In the data rows, the value 128 means zero.
Here are some points, each followed by its number:
[186 156 161 139 177 210 116 142 124 156 175 164 139 130 123 120] 0
[114  77 130  79 115 167 195 138 109 124  85  93  80 155 114 155] 1
[128 192 167 143 128 182 123 183 109 146 138 160 150 136 144 122] 2
[132 100 141  92 148 160 163 127 119 142  95 111 142 143 112 151] 3
[220 193 159 176 123 239 124 147 130 183 198 185 138 133 169 142] 4
[255 196 155 162 160 151 131 142 109 171 177 161 135 109  79 105] 5
[ 81 108  81 156  98  18  64  62 163  88  95 116 147 148 129 120] 6
[ 84 116  90 152 111  37  69  73 158  97 103 122 144 147 135 120] 7
[106 104  79 142  61  62  71 110 141  93 111 124 129 109 157 103] 8
[193 163 168 144 177 228 114 142 121 162 180 166 140 131 117 122] 9
[156 131  87 145 150 104 154 132 182 116 167 148 170  86 208 121] 10
Which five points above are nearest to each new point? Their numbers follow each, nearest first.
[ 82  40 109 115  52  84  94 111  86  97  76  88  96 114  77 137] 8 7 6 1 3
[125  70  88 122  95 100 121 137 149  99 118 117 112 124 169 118] 8 7 10 3 1
[120 124  95 142 164 139 166 167 182 142 178 160 148 111 163 106] 10 2 0 3 9
[ 51  88  89 104  96 113 104 126 132  99 104 112  88  78 104 128] 8 7 1 3 6
[233 202 166 182 128 250 125 147 127 191 205 189 138 134 169 145] 4 9 0 5 2
[127 105  93  99 148 133 125 153 150 103 129 136 102 102 103 107] 3 1 8 10 2
[102 120 101 166 100 108 140 105 187 106 152 137 191 109 165 107] 10 8 7 6 3
[158 182 143 113 126  97 108 137 102 149 138 141 123 129 133 129] 2 3 0 5 9
[238 189 152 204 155 223 140 193 135 169 211 172 145 129 143 109] 4 9 0 5 2
[ 91  50 108 120  62  88 100 112  96 100  85  96 106 112  82 134] 8 7 6 1 3
[ 58  85  88 106  95 112 105 127 134  99 106 113  90  82 112 126] 8 7 1 3 6
[171 129  72 187 176 112 107 102 172 117 153 141 152  80 170 104] 10 8 7 0 6
[112  80 131  76 114 178 198 144 105 127  87  97  78 155 109 149] 1 3 2 0 9
[128  99 146  82 154 165 166 130 111 148  89 106 132 146 103 157] 3 1 2 0 9
[166 151 169 121 103 143 110 129 114 133 126 129 132 150 218 135] 2 3 0 10 9
[152 199 174 142 112 205 125 174 122 155 151 160 128 109 163 138] 2 0 4 9 5
[137  99 126 116 111  92 123 163 117  91  80  65 179 160  96 172] 3 1 7 8 6
[135 208 161 182 106 198 114 104 123 186 218 187 119 150 220 102] 4 2 0 9 10
[116 132  92 146 151 117 146 150 167 135 162 137 158  97 146  95] 10 2 3 8 0
